In the data rows, 128 means zero.
Some points, each followed by its number:
[157 135 126 100 119 146 132 101 132 104 138 115  89 128] 0
[160 118  93 153  99 156 108 139 100 130 151 156 117 137] 1
[113 146 114 113 122 119 106 142 136 126 154 150 109 126] 2
[123 133 123 132 167 122 147 136 122 142 166 123 113 129] 3
[129 156 122 148 139 134 131 144 117 111 108 158 124 138] 4
[ 95 139 130 113 109 140 113 135 133 134 129 166  89 104] 5
[ 87 156 113 128  91 119 143 135 138 140 120 101 150 132] 6
[165 126 172 119 110 134 147 136 118  96 131 131 156 116] 7
[140 141 123 131 148 121 105 124 135 116  87 138 109 108] 8
[121 183  79 121 113 119  62 185 116 191  52 134 149 107] 9
[102 132 142 110  89 130 130 144 113 115 113  69 146 165] 10
[146 114 118 163 145 150  99 144 136 185  69 136 132  99] 11
[141 110 167 152  92 168 134 126 157 100  75 115 148 149] 12
[126 104 155 124 124 154 120 118 134 118 117  92 120 164] 13
[103 135 118 134 135 123 102 126 151 149 188  80 138 142] 14
[108 110 133 130 116 174 126 118 109  90 133 130 142 145] 15
[103 110 145 135 163 104 106 110 133 174 141 100 118 135] 16
[ 97 143 119 126  79 108  90 138 119 159 124 119 137  93] 17
[106 165 127 108  98 108  93 161 124 160  83 137 140 121] 18
[129 131 149 119 112 142 142 110 140 108 126 121 157 129] 19
[128 105  99 135 225 185 170 101 117 129 211 213  96 110] 20
[115  98 102 121 150 108 167  96 140 146 173 117 125 106] 21
[146 127 113 163 151 132 166 123 126  98 147 148 124  90] 22
[ 96 157  92 155 157 109 162 138 115 149 151 151  95 107] 23
Which point above is nearest to each new point, looking only along the 3 directions in which the numbered points spread most? Its number follows each.
[133 121 126  99 126 109 146 133 125 147 129 124  95 121] 2
[147 159 118 110 109 136 121 135 140 156 110 121 150 120] 8
[121 140 160 134 160 150 147 153 135  95 134 108 122 131] 0
[ 93 148 107 132 140  93 150 109 154 131 176 114  84 135] 21
[ 78 123  93 106 145 112  92  72 108 141 194 136 101 143] 21
[129 105 121 122 131 122 171  95 159 121 153 147 149 154] 0
[149 168  90 149  89 108  71 157 127 154  81 165 122 111] 11
[127  95 141  98 112 107 111 120  99 117 101  78 132 154] 10
[139 154 148 108  59  85 144 142 115 110  32 127 135 161] 12
[104  97 136 122 149  98 133  93 126 127 143 117  99 110] 3
[ 92 137 155 125 103  82 119 124 115 125 125  86 131 132] 6
[116 136 123 135 136 144 115 133 109 184 150 140 114 132] 2
[204 103 135 138 189 187 168  76 146  60 177 138 108 186] 22
